(in the rows, 128 means zero)
Each named move below is a turn or a mirror, shown by a few rows before and after it. Which moves, in which order, take the first row of each later pair to the second? The first pair is answered.
move V:
[144 115 120 140 125 147 134 137 117 116 135 138 118 127 144 138 132 131
 137 129 115 135 132 134 107 127 141 116 117 139 125 128 130 136] |-> [141 118 122 139 125 146 132 136 115 115 139 142 112 122 143 137 131 128
 144 128 114 135 125 128 107 124 141 116 121 136 123 127 129 140]
[130 100 123 119 146 109  97 134 109 137  87 122 139 138  91 119 110 104
 155 110 184  94 166 118 139 109 156 119 156 168 141 179 106 112] |-> [126 106 127 120 143 109  95 136 109 135  94 124 137 132  89 120 108 103
 159 111 185  93 161 113 141 106 159 118 161 164 139 177 108 114]
[128 107 141 141 163 152 147 125 120 116 108 110 104  89  99 164 163 131
 160 103 144 170 154 122 137 127 148  97 106 117  99  92 131 163] |-> [130 109 140 141 163 150 147 126 120 118 109 110 105  89 103 165 166 130
 161 103 145 169 155 121 137 126 149  97 107 120  99  92 131 161]
[ 82 120 120 135  83 122 107 134  78 150 114 121 150 133 146 125 131  92
 175  78 122 132 109 134 115 115 173 148 168 149 102 132 104 123] |-> [100  99 118 135  85 131 121 130  86 157  89 102 156 157 152 126 141 102
 139  78 125 138 149 163 110 133 162 159 137 171 108 141 107 126]
move W:
[153 117 137  92 120 114 111 129 127 107 112 124 179 173 113 102 119  65
 134 111 156 126 129 135 117 156 122 126 136 160 168 126  73 174] |-> [133 129 116  71 110 133 110 156 103 125 138 143 165 134 101  93 121  63
 133 121 142 126 151 107 111 139 110 117 146 152 136 134  64 175]
[103 161 143 126 131 138 106 149 122 157 120 118 126 103 129 120 120 123
 145 133 103 127 132 103 129 105 140 122 169 114 119 126 136 100] |-> [119 154 158 146 142 135 104 127 139 136 106 103 133 128 146 130 125 125
 156 122 109 127 109 118 129 118 153 119 162 116 141 117 144  96]
[141 124 116 128 133 113 120 129 137 122 135 155 115 135 130 145 121 130
 120 133 135 138 112 151 138 140 100 126 109 130 121 131 135 141] |-> [131 130 108 124 133 121 121 135 130 124 143 162 111 118 127 144 124 129
 120 136 127 138 116 140 134 132  98 123 110 128 110 133 130 141]
move D:
[143 143 146 154 119 153 147 142  94 128 117  99 132 144 128 132 116 105
 153 128 146 112 130 143 177 106 123 124 115 114 170 127 135 147] |-> [151 134 137 157 115 154 156 142  96 118 123 103 124 147 127 141 117 109
 144 124 145 115 132 151 178 112 113 125 102 116 167 126 134 151]
[166 101 140 143 157 138 133 116 140 134  99  94 140 149 145 134 155 134
 114 111 111 133 198 148 121 143 128 130  97 148 151 140 140 130] |-> [153 114 138 120 157 107 134 121 151 154  93 110 142 153 124 131 136 132
  99 130 134 129 201 159 138 138 106 144 101 143 146 140 147 137]
[103 158 142 116 133 100 116 138 128 161 109 130 150 129 116 139 106 138
 135 169 154 114  95 118 150 110  97 145 136 108 131 117 166 115] |-> [124 138 147 160 136 158 114 127 108 130 114  91 147 116 155 140 140 137
 171 132 114 118  87  92 120 116 149 116 133 115 145 119 148 101]

Between the rows of a pair lie two moves.
[115 128 155 144 169 118 155  96 138 110 170 134 115 146 122 117 100 113
 132 142 156 140 109 123 157 100  87 109 122  92 134 107 133 111] |-> [125 117 152 136 170 120 163 100 140 123 153 126 120 160 120 115 103 118
 101 145 162 140 143 142 155 109  71 121 100 107 132 118 133 117] | W V
[168  71 111 149  74 162 131 157  78  87 117 125 129 101 164 135 156 142
 113  82  70 140 162 122  89 130 149  91 120 131 113 170 112 144] |-> [143  92  86 101  63  88 140 174 102  91 142 191 120 104 114 145 112 143
  82 123 112 137 137 149 127 124  78 112 124 117  82 155 134 165] | V D
[140 130 155 135 136 117 118 103 109 102  81 103 157 118 168 124 150 111
 146 112 111 156  94 120 106 131 174 105 127 123 178 120 127 111] |-> [140 112 100  88 110  84 150 140 118 106 106 157 137 117 126 128 128 121
  72 140 136 166 138 165 122 145  93 126  89 138 139 132 130 148] | D W
[137  97 136 103 150 194 104 164 135 190  88 106 123 152 153  79 151 123
  67  83 127  99 207 122 113 141 129 110 145 163 129 153 109 143] |-> [110 124 136 121 149 209  87 167 115 165 139 127 105 103 158  90 149 112
 133  80 103  94 143  61 109 113 164  80 189 130 108 135 101 132] | W V
[143 101 109 133 122 160 130 125 132 119 143 121 125 124 137 135 143 155
 128 126 102 152 141 130 109 132 113 130 118 147 121 114 138 138] |-> [143  97 110 116 120 145 130 125 139 128 130 124 130 140 126 132 134 153
 111 132 121 145 154 146 116 135 102 143 115 153 124 118 140 144] | W W
[110 151 118 116 140 134 117 174 111 152 151 147 158 116 120 104 150 116
 132 147 129 119 152 114 146  94 131 146 147 124 117 133 118 117] |-> [139 132 148 156 155 121 118 132 144 119 120 119 174 163 148 121 153 119
 148 128 140 123 111 142 150 119 154 145 132 135 161 121 134 109] | W W
[167 111 119 143 159 144 155 148 119 160  68 163 190 168 156 179 102 100
 115 121 121 111 122 190 102 125 140 146 149 174 154 157 149 148] |-> [157 115 103 157 148 154 152 150 102 116 117 189 171 135 161 193  98  96
 159 110 105 110  63 157 101 113 156 119 168 155 141 139 140 150] | V D
[136 115 114 124 117 131 126 130 128 164 136 158 120  84 119 118 107 175
 140 135 154 108 100 111  91 124  85 136  71 124  98 139 127 110] |-> [140 122 143 148 131 137 110 108 132 159 121 132 132  93 139 118 116 175
 175 123 148 104  72  98  87 120 122 127  87 118 121 132 128  93] | D W
[135 157 165  79 145 106 108 128 123 160 104  98 148 175  82  88 101  77
 161 122 145  92 117 129 165 124 140 143 154 132 180 139 107 144] |-> [173 112 152 126 143 166 121 121 110 114 114  66 138 176 120 105 140  85
 165  86 108 108 127 131 136 145 169 119 119 152 190 145  95 141] | V D
[114 149 106 130 132 117 131 140 146 135 152 152  96 107 126 151 134 148
 125 164 115 141  99 115 146 106  82 118 114 113  83 113 159 116] |-> [ 99 169 142 121 147 119 113 136 140 188 112 119 120 114 128 127 139 143
 129 168 122 132 132 105 143  96 103 135 135 112 102 123 159 100] | V D
[139 136 143 160 169 135 116 113 136 116 131 116 130 127 137 143 153 155
 160 134 108 116  77 107 129 121 154 119 121 128 137 116 135 102] |-> [151 119 131 140 165 106 133 119 156 129 112 122 131 153 124 145 141 167
 105 148 129 122 112 152 139 140 106 140  87 146 133 124 147 113] | V D
[115 157 123 139 157 140 115 121 101 147 104 103 104  96 148 121 159 113
 158 130 128 105 106  55 124  99 185 130 175 118 155 152 130  94] |-> [143 128 118 127 156 143 134 126 114 172  64  80 118 131 147 113 170 125
  87 135 140 113 184 107 121 125 155 158 128 158 162 174 136 101] | V W
[147  80 140 157 142 169 132 118  98 140 101  76 169 120 153 129 152 125
 162  82 109 143 175 125 115 154 187 110 130 166 162 160 121 132] |-> [109 127 144  89 143  78 127 133 128 202  82 122 179 136  94 114 100 122
 122 136 169 131 185 152 160 143 121 155 152 153 145 156 148 147] | D D
[164  96 127 140 109 122 127 103 123  94 129 136 141 166 137 130 133 111
 121  86 146 132 138 158 122 169 144 122 116 158 157 127 101 144] |-> [123 134 138  92 105 113 109 126 102 158 121 145 151 140 109  93 118  97
 120 111 157 115 172 129 128 139 141 138 157 146 145 138  93 142] | W D
[143 119 172 149 128 133 125 118 121 158  74  97 161 177 158 107 133 140
 129  98 100  89 168 131 105 139 154 162 123 143 151 135  96 125] |-> [141 119 155 124 120  92 136 127 140 159  77 128 157 189 135 116 112 147
  94 120 122  95 177 162 124 144 108 178 109 146 137 132 108 139] | D D
[112 118  86  91 120 106 154 152 128 144 153 192 114 146 100 131 120 115
 117 175 149 159 132 169 135 112 105 117 114 131 125 123 126 156] |-> [116 123 128 104 137 136 139 138 121 195  93 127 145 167 120 101 141 112
 114 163 139 152 186 165 120 111 145 131 122 147 159 143 123 131] | D V
[164  97 117 146 155 123 151 129 164 110 108 101 148 166 148 144 139 137
 118 117 111 126 135 150 123 155 117 110 108 142 138 123 133 151] |-> [119 142 136 103 153 114 126 147 143 183  95 106 161 140 120 105 124 120
 125 138 128 107 171 116 125 122 124 127 156 125 132 132 126 146] | W D
[121 112 123 158  93 159 111 147 116 116 150 140 114 105 125 132 128 114
 127 116 115 129 127 126 121 119 140 105 124 144 117 133  90 134] |-> [115 120 124 130  94 124 116 151 132 144 134 151 120 121 105 127 110 118
  91 139 141 128 146 151 137 121 105 130 118 150 112 137 103 137] | V D
[102 139 145  99 156  80  92 142 145 185 109 122 124 127 112 139 132 135
 113 164 128 123 112 107 131 124 142 142 151 111 111 126 159 117] |-> [103 131 132 104 156 113  94 157 131 183 120 115 113 104 118 139 151 141
 112 164 103 128 135  94 114 119 144 132 143 113  93 132 153 112] | V W
[154 128 123 103 105 168 123 127 126 102 106 119 161 142 113  92  90 101
 129 140 120  93 161 138 107 152 148 156 147 145 145 149 112 159] |-> [155 120  99 102 100 175 134 139 120  90 127 133 147 127 108 101  95 106
 121 143 108  95 164 134 104 152 132 148 135 145 125 149 110 166] | W D
[ 96 116 115 115 111 126  76  66  61 150 132 133 166 163 105  84 148  86
 149 102 141 146 149  85  89 113 152 149 165 115 159 161 104 165] |-> [105 107 106 117 111 145  83  73  57 154 129 122 162 162 109  85 161  94
 135 103 127 150 174  83  83 115 147 146 151 123 152 170 101 163] | V W
[138 138 170 149 155  99 119 111 148 122 102 115 179 160 145 133 109 138
 141 111 141  98 136 135 141 127 150 130 134 125 163 111 137 129] |-> [103 158 135 118 137 132 118 155 104 148 149 143 155  94 124 120 118 137
 144 124 114  94 168  85 128  94 136 120 154 111 112 123 115 132] | W W
[141 127  97 113 182 111 139 117 137 146 119 148 122 137 134 153 145 155
 102 135 146 123 132 117 124 122  85 108 146 129 125 135 204  88] |-> [130 139 109 126 183 129 127 113 124 140 127 137 124 122 145 148 150 145
 140 124 134 119 112  87 113 113 119  94 169 119 129 130 193  78] | V D
[135 120 147 111 104 119 131 136 128 152  88 121 149 145 131 112 112 128
 101 128 137 132 188 147 123 151 105 144 112 143 136 153 132 140] |-> [113 148 161 135 108 116 107 124 122 118 130 139 138 113 138 127 101 114
 183 119 126 125  90  90 130 125 147 113 161 103 137 127 131 127] | V W
[118 142 133 129 135 103 135 127 156 129 122 123 129 164 133 136 125 155
 107 136 136 122 128 148 127 129 110 157 131 128 143 119 142 136] |-> [108 151 118 141 131 142 133 143 127 123 154 125 111 119 140 140 139 158
 134 132 102 126 122 106 114 111 124 133 139 116 118 118 132 126] | W W
[143 126 115 111 143  94 135 126 110  97 121 179 151 138 138 137  84 102
 117  91 138 122 101 120  93 174 129 168 139 136  96 128 122 105] |-> [147 126 122 122 146 112 131 121 104  95 121 164 156 130 152 134  94  98
 133  80 124 121  98 109  81 171 153 160 146 135 104 131 115  95] | D D
[ 87 128 100 114 141 118 136 155 144 143 195 201  97 130 102 152 100 122
 162 150 135  99 109 101 144 108  84 133 142 133  80  74 153 142] |-> [139  83 121 138 160 168 150 140 151 179 114 115 127 179 138 136 148 137
 100 132 120 108 217 148 119 145  98 151  84 188 119 105 149 127] | D V
[122  95 154 136 129 155 139 149 109 108 145 154 155 129  78 116 102 124
  92 118 193  66 142 147 142 118 155 147 114 131 140 155  90 173] |-> [132  90 158 170 138 183 136 140 101  79 160 137 144 113 104 131 123 129
 126 102 162  71 109 122 132 114 183 123 116 123 144 145  90 158] | W W
[128 122 117 141 136  91 120 115 141  99 127 140 133 147 138 161  99 128
 126 112 147 147 110 152 170 156 131 134 105 123 133 118 139 136] |-> [120 135 136 133 145  90 110 113 139 132 100 119 147 158 139 147 101 123
 124 116 153 141 133 145 170 152 141 148 117 123 145 123 140 124] | D V
[105  89 117  96 110 144 127 178 103 117 168 164 177 155 132 143 138 153
  82 132 143 127 164 136 137 129  93 115 158 207 127 164  99 142] |-> [130  76 136 151 125 165 123 148 115  72 166 132 178 170 167 167 157 159
 122 108 120 132 109 131 126 140 131  93 151 202 150 148 108 124] | W W
[127 146 137 110 145 118 123 148 112 183 138 144 137 121 104 111 111  90
 125 150 108 112  97 123 148  87 150 143 160 171  92 107 154 195] |-> [164 113 154 154 152 138 127 122 124 145 118 110 147 156 138 123 129  91
 137 117 105 118  82 145 137 114 187 133 137 188 131 104 152 191] | D W
[116 176 156 156 155 161 117  92 122 110 121 106 128 124 159 142 149 147
 150 157 124 156  94  96 155 120 139 144 115 111 121 120 159  94] |-> [135 151 141 149 153 150 137  94 139 110 105 108 127 147 155 147 151 159
 106 165 132 164 126 134 158 141 105 157  78 133 119 126 167 103] | V D
[122 129 136 109  64 154 133 164  89 140 126 158 133 120 117  90 112 104
 113  76 187 118 182 130 125 138 147 134 139 170 135 132  96 141] |-> [124 124 129 121  60 166 135 164  83 120 144 161 126 109 126  97 116 101
 126  70 177 121 164 122 119 138 155 122 142 168 132 128  92 140] | V D
[ 88 154 134  99 111  49 107 117 146  99 168 203 120 120  92 126  86 102
 163 133 168 113  37 126 163 121 117 131 173  86 130 102 142 143] |-> [138  94 103 157 102 117 133 112 131  21 198 184 102 115 133 155 125 115
 166  93 123 133  36 133 133 149 139  92 123 112 131 102 126 150] | D D
[134 114 125 137 136 131 146 124 127 101 142 130  98 120 134 147 145 156
 135 140 109 138  95 124 130 116 124 118 121 126 100 117 133 116] |-> [146 105 127 131 136 118 153 121 143 111 119 124 106 143 129 144 143 159
 106 143 125 141 119 156 135 128 107 132 106 139 111 126 138 122] | V W
[125 131 147 154 175 111 164 130 160  67 130 122 109 113  88 148 130 184
 108 146 155 114  64 169 178 117 123 144 146 144 106 103 144  93] |-> [126 132 160 177 182 141 152 124 144  65 128  98 115 104 109 143 143 178
 139 126 137 112  59 143 164 112 165 131 158 143 121 105 134  82] | D D
[132 109 146 137 140 163 127 132 128 134 108 106 127 129 135 116 140 131
 110 137 127 120 169 143 123 143 146 133 128 141 130 151 117 143] |-> [123 120 153 121 140 143 126 133 132 149 104 115 131 133 125 111 127 131
 105 148 140 114 168 146 132 136 133 144 135 138 127 154 120 144] | D D
[102 156 123  85 133  71 139 139 155 147 134 177 146 128  82 116  88 117
 108 147 169 109 141 148 175 125  93 153 134 108 121 136 132 144] |-> [138 129 156 140 152 159 133 117 131 160  79  82 171 143 138  97 147 119
 119 103 127 113 202 134 130 139 168 144 118 137 164 160 109 115] | D V
[121 134  85  96  73 137 143 176  67 117 189 157 115  80 118 108 122 137
 108 121 147 122 123 113 119  97 115 106 102 115  56 134 130 145] |-> [137 140 135 160 103 153 124 129  86  87 167 108 129 102 165 126 140 138
 176  96 125 123  49  92 113  97 180  84 117 102 102 113 141 115] | D W
[111 125 129 116 128 100 134 151 128 143 131 139 107 108 107 159 119 118
 128 142 105 130  93 116 175 125 105 119 133 111 111 110 159 123] |-> [123 118 141 128 135  93 134 135 141 133 121 129 114 128 115 166 121 119
 135 136 111 131  78 130 177 135 113 120 129 116 130 104 163 120] | W W
[119 140 144 125 138 100 136 113 153 115 126 135 137 140 127 143 121 143
 125 145 146 132  91 151 139 122  97 129 121 120 120 114 140 112] |-> [114 139 128 109 132 109 139 128 146 132 128 138 134 132 117 134 124 147
 100 152 142 133 123 153 138 124  80 134 111 126 105 124 136 117] | W V
[155 110  96 119  93 129 167 143 118 106 164 145 116 129 116 138 123 147
 109 119 144 134 138 148 128 125  97 117 111 137  94 133 120 142] |-> [133 142 140 133 111 159 133 131  93 137 143 107 135 111 134 112 135 131
 164 103 128 121 131  96 112  99 164 109 162 122 118 135 107 113] | D D
[146 111 125 136  83 143 154  87 168 108 136  97 148 114 162 155 132 163
 131 168 120 126 169 119 106  98 120 124  97 130 127 111 111 119] |-> [130 125 118 125  75 120 151  91 170 100 161 130 140 102 145 160 113 157
 139 180 130 123 138 113 119  90 106 123 113 114 113 103 115 125] | V D
[155 127 101 105 115 142 124 127  85 138 147 175 117 135 135 104 172  89
 172 117 130 154 141 115 129  98 130 114 123 157  82 146  86 152] |-> [179 111 111 130 124 156 131 112  93 122 130 150 121 154 156 115 186  96
 173 105 123 161 138 127 125 109 141 109 104 168  99 144  93 145] | V W
[120 144 163 155 150 160 129 128 135 145 108 123 135 141 141 105 147 143
 125 109 133 144 128 118 122 143 147 134 122 118 102 138 102 117] |-> [118 146 169 151 152 142 127 123 144 148 101 127 142 153 135 103 137 141
 124 110 147 142 120 128 129 147 143 141 125 119 110 135 106 120] | V W
[113  99  90 130  92 117 151 118 129  94 166 157  93 136 109 148 122 135
 125 104 137 129 140 142 143 130  66 120 137 109  98 151 128 124] |-> [ 88 134 116 114 104  90 133 114 137 127 152 156 102 134  99 140 108 129
 143 121 150 117 126 123 154 112  72 130 170  90 102 145 139 113] | W D
[168  95  99 149 123 150 132 143 133  86 143 141 131 146 151 128 121 128
 140 122 104 143 117 141 133 154 112 122  84 147 114 111 110 138] |-> [125 144 137  99 130  95 105 145 141 159 107 148 156 155 116  95  87 110
 139 153 145 124 133 137 157 131 106 159 132 130 124 116 122 131] | W D
[144 112  92 123 124  93 144 153 141 108 159 162 115 143 114 128 100 105
 112 140 160 147 151 146 159 117  94 152  98 124  87 120 127 149] |-> [147 113 121 168 134 160 121 140 107 101 153 107 126 122 159 113 137  96
 176 102 117 143 144  93 127 106 179 126 125 118 112 122 101 122] | D D
[ 98 155 123  88 128  76 125 140 138 126 156 173 120 119  94 134  94 130
 126 156 157 116  95 127 157 120  90 138 150 107 101 115 141 137] |-> [106 137  92 102 125 140 139 164 106 135 168 152 102  82 110 137 132 145
 106 157 109 129 147 101 128 112  88 120 124 118  69 132 127 131] | V W
[170 117 138 180 128 139 155  98 147  71 121 130 129 161 135 178 108 139
 135 151 128 154  94 154 152 160 131 135 115 100 160 100 139 113] |-> [120 163 125 109 117 108 147 139 131 144 131 170 123 124  82 147  78 131
 109 193 150 141 138 136 170 127  88 162 149  83 120 114 139 122] | D W
[190  81 101 169 125 137 154 100 144  82 139  98 115 163 128 139 123 114
 119 120 150 154 119 162 117 153 121 116 117 140 144 114 128 149] |-> [137 122  88 119 105 107 137 127 121 106 182 157 105 115  85 122  92  93
 144 143 170 140  97 118 135 117 112 116 173 107 109 108 119 161] | W V
